Which row each row swaps with, under one turn or mirror:
J409: [ 4  3  3  1  8  0  4  6 -7  4 13  2 -1  7 -6 -8  6  4 -2 -4 -8  0 -7 -5
 -9  2 -2  5  0  1 10]
J626: [ 4  8  8 -4  9  0  2 -7  0 -5  9  3  2 -3  0  5 -1  4  6 -4 -9  8  0 -4
 -3 -1  5 14  3  2  7]
J260: [  6  -1  -3  -5   7   0   2  -6   0  -3  13   3  -5  -4  -3  -4  -7  10
   4   7  -2   3  -7   3 -10   5  -6  13  -3   6   9]
J456: [  7  -4   6   0  -2   1   1   5  -1   4   1   4  -6   3  -7  -5   4   5
   9  10  -6   3 -14  -5 -11   3   3  13   0   4   9]
J89: [  3   5   0  -1   4  -1  -9   6  -1   0  -8   3  -3   0  -7  -4  -2   1
  -1   0 -13   0 -11  -1 -11   4  -6  11  -2   4   6]
J923: [  2   0   4   3   3   0   6  10  -1   4  -2   1   2  -1  -5  -6   3   2
  -1   2 -10  -2 -10  -6  -9   6  -6   5  -4   0  12]
J804: [  5   1   7   2  10  -3  -7  -2  -7   7   7   2  -3   2  -6  -8   8   7
  -1  -2 -10  -3  -4  -2  -6   6  -9  10   0  -2  12]
J739: [  4   3   2  -4   1  -2   4 -17   4  -4  -4   7  11  -3  -3  -3  -2   7
   3   6  -6   4  -7  -4  -8   1   4  10  -2   1   8]
J884: [ 2  1 11 -1  9 -7  1 -3 -2  1 10 12  3 -2  1 -3  0 10  2  0 -5  2 -3  0
 -6  2  9  6  4 -2 13]
J518: [  0   2   1  -4   2  -5   4 -12   7  -9  -2   6   3   3  -4   2   1   7
   7   3  -4   9  -2  -6  -6   5   5  14   2  -2   7]
J179: [ 6  5  6  0  5 -1 -7  3 -7  3  4  4 -4 13 -4 -6  6  5  2 -1 -4 -1 -9 -2
 -9  5 -8 11 -1  0  5]
J755: [  4   0  -1  -2   1   0 -11   1   1  -2  -3   2  15   1  -7  -9   0   6
   3   3  -7   2 -11  -3 -10   5  -6  12   1   2  14]
J936: [  3   4  -3  -2   5  -2 -17  -7   0  -3  10   2   2  -3  -6  -5  -2   7
   0  -4 -10   3  -7  -4 -10   5  -7   9  -2   2  11]
J352: [ 8 -3  8  1  4 -2  2 -3  3 -1  9  5  0  1 -7  1  6  4 10  9 -4  9 -8 -6
 -9  1  1 22  4  4 11]
J60: [ 2 11  4  1  9 -3 -1 -6 -1 -5 -2  9  5 -5  1  1  4  4  2 -1 -6 -2 -5 -3
 -9 -1  7  4 -7 -4 12]
J758: [  0   7  -2  -6   2  -2  -3 -13   3   4   6   6   0  -6  -3   3  -3   6
   4   3  -4   7  -4  -4  -6   0   7   7   2   3   4]
J929: [ 6 -2  6 -5  4 -3  6 -9  4 -7 15  9  6 -5 -2 -1 -3  3  3  2 -7  6 -5 -1
 -9 -1 -6 16  5  3  7]
J387: [  2  -2  -6  -2   1  -5   6  -8   7  -8   0  10   9  -3  -3  -3   1   1
   5   2 -10   4  -7   0 -12   3  -1  17   2   1   8]
J730: [ 4  4  1  3 13  0  7  4  0 -1 -1  1  2 -3 -4 -1  4  6  2  8  1 -1 -7 -4
 -9  3 -5 14 -9  2 16]
J896: [  4   8   1  -1   9   0 -12   2  -2   5  -2   2   1  -3  -8  -1  10  -1
   2   2  -4  -2  -5  -2  -8  -1  -6  12   1  -2   9]

Swapped with J804: J739
Swapped with J884: J755
Swapped with J179: J518
Swapped with J936: J60

Which row each row swaps with, under one turn or mirror:
J659: [ 0 -4  1 -7 -1  1 -5  7  2  7  5 -2 -3  4  2 -8  8  4 -8 -1  0  0  5  0
  2  7 -1  5  0  4 -4  5  5 -3  2  3 -8 -1]
J795: [ 4  6 -5 -1 -5  7 -1  0 -1  7  4 -7 -1 -4  5 -6  4  0 -2  0 -5  6 -4  0
  3 -2  1 -7 -3 -4 -1 11 -3  1 -6 -2  4  5]
J668: [-1 -1 -2  0  1  1 -2 -6  5 -2 -1 -2 -8 -2  5 -1 -8 -9  0  2  1  9 -1  5
  3  1  2  3  4 -1 -8  4  7 -1  2  8  5 -1]
J190: [  0   5   0   1  -1  -2   1   7   2   0  -8  -6   1   0  10   0  -4   1
   0  -1   3   7  -3   1   4  -3   1  -3  -3  -4  -3   0  -9   0 -10  -1
  -5   1]
J838: [ 1 -7  3  0  3 -4 -3 -5  6 -3 -3  0  5  2  1 -3  0 -3 -4  1  7 -1  3 -5
 -2  0  3  7  1  3 -2 -8  9  2  0  6 -1 -6]
J272: [  4 -10   0   2  -2  -6  -3  -1  -6   5   2   1  -2   2   2  -1  -2   3
  11  -5  -2   0   7   3   2   0  -1  -3   6   3  -7   4   2  -4  -2   3
   8  -1]
J76: [ 1  7  2  0  2 -3  0 -9 -2 -2 -5  0  2 -1  7 -2 -4 -6  5  6  8  1 -4  0
 -2  0  4 -1 -5  1 -8 -7  3 -1  2  1  2 -4]
J485: [ 2 -5 -1 -2 -5 10  4  3  2  5  7 -1 -3  3 -5 -9  8  2 -2 -6 -5 -1 -1  0
  3  1 -1  1  3  1  2  1 -3  2 -4  4  5  7]
J184: [ 7  6 -2 -1 -4  3 -2  2 -8  4  3 -5 -5 -4  7  1  7  1 -2  1 -6  0  0  6
  3  1 -8 -6  7  0 -3  3 -3  4  1  2  5  4]
J245: [-2  8 -1 -1  1  1 -2 -5 -4  3  3 -1  3  0  0  3 -5  0  0  0  1  5 -7  1
  0  7  6 -4 -8 -6 -3  5  6  1  0 -6  3  4]
J335: [ -1  -3   1  -5 -12  -1  -2  -1   2  -3   1  -4   7   1  -3   0   4   1
   5   3   1  -4   4   3   5  -3   1  -3   1  -2  -1  -2  -7   0  -8   5
   5  -6]
J458: [  3  -3   7   1   1 -10  -3   2  -7   1  -1   3   4   3   7   1  -1  -1
  -2  -2   3  -6   0   2  -4  -2   1   2   4   5  -1 -10   7   6  -2   2
   4   2]
J363: [-5 -4 10 -7 -5  0  0  2  3 -2 -1  5 -1  0 -2  7  1 -2 -3 -4 -3 -4  2  2
  1  2  0  3 -7 -3 -3  2 -3  3  2  3 -3 -8]
J304: [ -6  -2   2   3  -2   0  -1  -1   2   9   1  -3  -4   0   5  -6  -1  -2
   0   7  -3   4   0   5   3  -2   0  -8   4  -8 -10   4   1   6  -2  -2
  -3  -7]
J356: [-4  8  9 -5 -6  5 -3  1  5  1 -1  2 -6 -1  3  2 -5 -1 -5 -8 -4 -1 -1  4
 -4 -3  1 -2 -4 -2 -2  4 -1 -3  3 -6  2 -1]
J451: [ 1  5  2  3  2 -2  0 -2 -2  0  7 -4 -7 -4  0 -7 -5  2 -6 -7  2 -2 -6 -6
 -5  1  3 -1 -2 -1 -4  0  5 -1 10 -2  1  1]
J691: [ 6 -2 -1 -4 -2  2  3  3 -1 13 10  2 -2 -4  6 -4 13  3  1  3  2 -1 -2  6
  1  0  2 -2  2 -4 -1  6  2  1 -1 -2  3 -1]
J930: [  3  -8   3   2   2  -4  -1   1  -3   3   7   4   3   1   1 -10   0  -6
   1  -5   0  -7  -6   0  -1   5   4   3  -5   1  -4   2  10   5  -2  -1
   0  -5]
J801: [ 8  1 -6  6  3 -7  1  0 -7 -3 -3  0 -9 -2  1  2 -1  1  3 -4 -2 -1  6 -2
 -2 -5  1 -2 -2  9 -2  1 -3 -2  2 -1  6  4]
J902: [ 0 -2  2  5 -1  0 -4  3  5  4  0  1 -3  3 -3 -3  4  0 -9  6 -1 -4  4 -4
  1 -8  6  1 -4  7  4 -5  2  5  3 -7 -4  2]
J12: [ -2   1   2   5   4  -1   2  -3  -5  -5  -7  -2   2   3   5  -3  -5 -10
  -6   3   0   0   1  -2   5  -5   2   1   6   4   4  -7   2   2   2   0
   3  -1]
J338: [ 3  7 -1 -2  0  1 -4 -5 -7 -2 -8 -3 -1 -1  1 -6  1 -9 -3  6 -1 -3  4  0
 -3 -5  5 -4  2  1 -5  0  6 -4 -7 -3  9 -1]
J52: [ -2   6   2  -1  -2  -3  -3   5   1  -2 -10  -6   3   4  11  -2  -6  -1
  -3   2   4   7   0   2   3  -4   1  -2  -4   1  -4  -1  -6  -2  -6  -3
  -6   0]
J900: [ 2 -4  0  0 -2  3 -2  6  4  3  1  6  6 -8 -1 -1  8  0  3 -2 -1  2  0 -2
  4 -4  7  3 -7  6  2  5  0  2 -3  1  4  8]
J215: [-3  6  2  1  3 -3  0  7  2  1 -6 -6 -2  1 11 -2 -4 -1 -3 -1  4  9 -3  1
  1 -2 -1 -2 -4 -2 -3 -2 -8 -2 -5 -2 -8  3]
J999: [ 4 -2 -1  5 -4  1 -4 -2 -2  0  2  1 -3 -1  4 -6  8  4  5  3  2  1  2  3
 -8  5 -2 -7 -2 11 -1  4 -9 -3  1 -2  1 -6]
J856: [ 0 -1  2 -6  0  0 -8  4  1  7  4 -1 -4  5  0 -6  5  1 -7  0  0 -2  6 -4
  3  8  2  6  1  7 -3  2  9 -5  2  4 -4 -1]
J960: [-4 -3  3 -9 -2  0 -8  5  2  8  4 -1 -1  6  1 -5  7 -1 -5  2  0  1  7 -1
  3  8  0  5  0  6 -2  2  4 -5 -1  4 -5 -1]
J889: [  3   0   0  -5   6  -4   9  -3  -3  -6   0  -2 -10   3   1   0   3  -5
  -7   0   4   6   2   0  -4   0   6  -5   3   5   3  -2   3  -1   1   4
   5   2]
J799: [-2 -9  2  7 -3 -5 -1 -2 -5 -2  1  0 -5  8  4 -9 -5 -2  1 -3  0  2 -2  1
 -9  4  1 -3  0 10  1  1 -6  2 -3  0  3 -3]
J231: [ 11 -15   4   5   3   6   4   1  -3   4   4  -3  -1  -1   1  -1   5   3
   0  -2   2  -1  -3   0   3   0  -1   2   0  -7  -2   0   1   3  -1   1
   0   2]
J164: [  1  -6   9  -4   2   4   4  -2  -4   4   2   0   7  -1   4   1   7   2
   7  -1   3   8   3   0   2   2   3 -12   5   1   1   2   0  -3  -1   0
   5   2]
J386: [ 9  6 -5  4 -4  8 -4 -3  4 -7 -2 -5 -3 -2  2 -4  3 -6  2  2 -2 -1 -1  6
  4 -4 -5 -4  2  1  1  0 -5 -1 -4 -4  3 -4]
J38: [-3 -3 -4 -2  0  5  0 -1  9 -6 -1  1  3  1 -9  3  5  3 -4 -2  2 -1  5  4
  1  4 -1  3  5 -2  1 -5  2  2 -5  3  3  0]

Swapped with J668: J900
Swapped with J184: J458
Swapped with J335: J451
Swapped with J691: J12
Swapped with J386: J930
Swapped with J272: J801
Swapped with J838: J795

Which row each row swaps with, under one turn or mirror:
J800: [  7  -1  -2   0   4   4  -4  -1   6  -2  -8   1  13  -5   1   5  -5   1
 -10   0  -1  -2  -4   0   8  -3  -7  -2  -2  -7   1   3]
J316: [  0  -7  -2  -1  10   4  -3   6  -1   1 -10   3   3   1   2   2   0   0
  -7   2  -2  -1  -3   9   7   4   7   3  -2   1   6   4]
J143: [ 9  7  2  8  1  1  2 -5  1 -1 -5  1  9 -1 -1  5 -7 -1  5 -5  3 -3 -1  2
  1 -2  4  2  5 -2  4  2]
J51: [  9   1  -3  11  -1   2   3   1   0   0  -1  12  10   0   3   6  -7  -4
  -4  -1  -3  -6   3   6  -2   2 -15   0 -10  -2  -1  -1]
J241: [ 10  -9  -1   0  -5   2  -2  -5  -2   1   0   4   5   0   5  -3 -13  -6
  -4   6   3 -12   0   2   3  -2   6   7  -6  -2  -8   5]
J261: [  9   0   4   2  -3   3   1   2   0   1  -2   9   3   2   4   2 -18  -4
   0   5   5  -6   1   1   3  -3   7   2   8  -2  -1   2]
J404: [ 8 -3 -4 -1 -1  3  2 12 -2  3  1  2 -1  3  1  0 -4 -2  5 -4 -3 -3 -3  3
  3  9 -3 -2 -1 -4 -1 -3]
J213: [  9 -13  -7   3  -6   2   6   3   0  -2  -4   0   1  -1  -6   3  -3   1
  -5   6   1  -6  -4   3   6   4   4  -1   4  -4   9   1]
J926: [  6  -1  -4  -2   0   6   1   2   4   0  -4   9   8   1   0   3  -4  -2
 -23   2  -1  -4   0   3   6   2  -6  -1  -1  -2   1   2]
J672: [  4  -9  -2  -1  -7   2   0  -5  -3   5   3   4   6   7  -2  -2  -6  -2
 -11   9   0 -10   5   5   4   8   2   1  -8   4   2   0]
J807: [  6   9   0   3  -1   4   1  -3   4   1  -2   7   5   2   0   4  -5  -4
  -1  -1   7  -8   3  -9   4   6  -4   3 -12   2  -2   2]
J880: [ 5 -5 -6  9 -1 -4 -2  8  4 -4  5 -2  0  3 -2  6 -2  0 -2  0  6 -5  1  5
  5 -5 -8  1 -4  1  8 -3]
J917: [  3 -10  -2   0   1   1   2 -11  -4   2  -1  15   5   2   3   4  -2  -2
   6   3   4  -7   0   3  -1  -7  -3  -1  -6   0   1   3]
J333: [ 4  1  1  4  0  1  1  7 -6 -1  2  1  2  4  2  6  9 -4 -5  2 -5 -6  1 -6
  6  2  1  4 -6  2  0  2]
J395: [ 3  1 -4 -7 -2  6  8  1  0  3  0 11  1  3  3  0 -6 -4  5  1 -6 -8 -1 10
  6 -2  6  3 -3 -1  7 -1]
J959: [  3  -8  -1  10  -3   2  -2   1  -2  -5  -7  10   3   1   3   9  -1  -3
  -4  -1   6 -12   4  -1   4   0  -1   7 -10   7   7   6]

Swapped with J926: J800
Swapped with J807: J213
Swapped with J261: J241

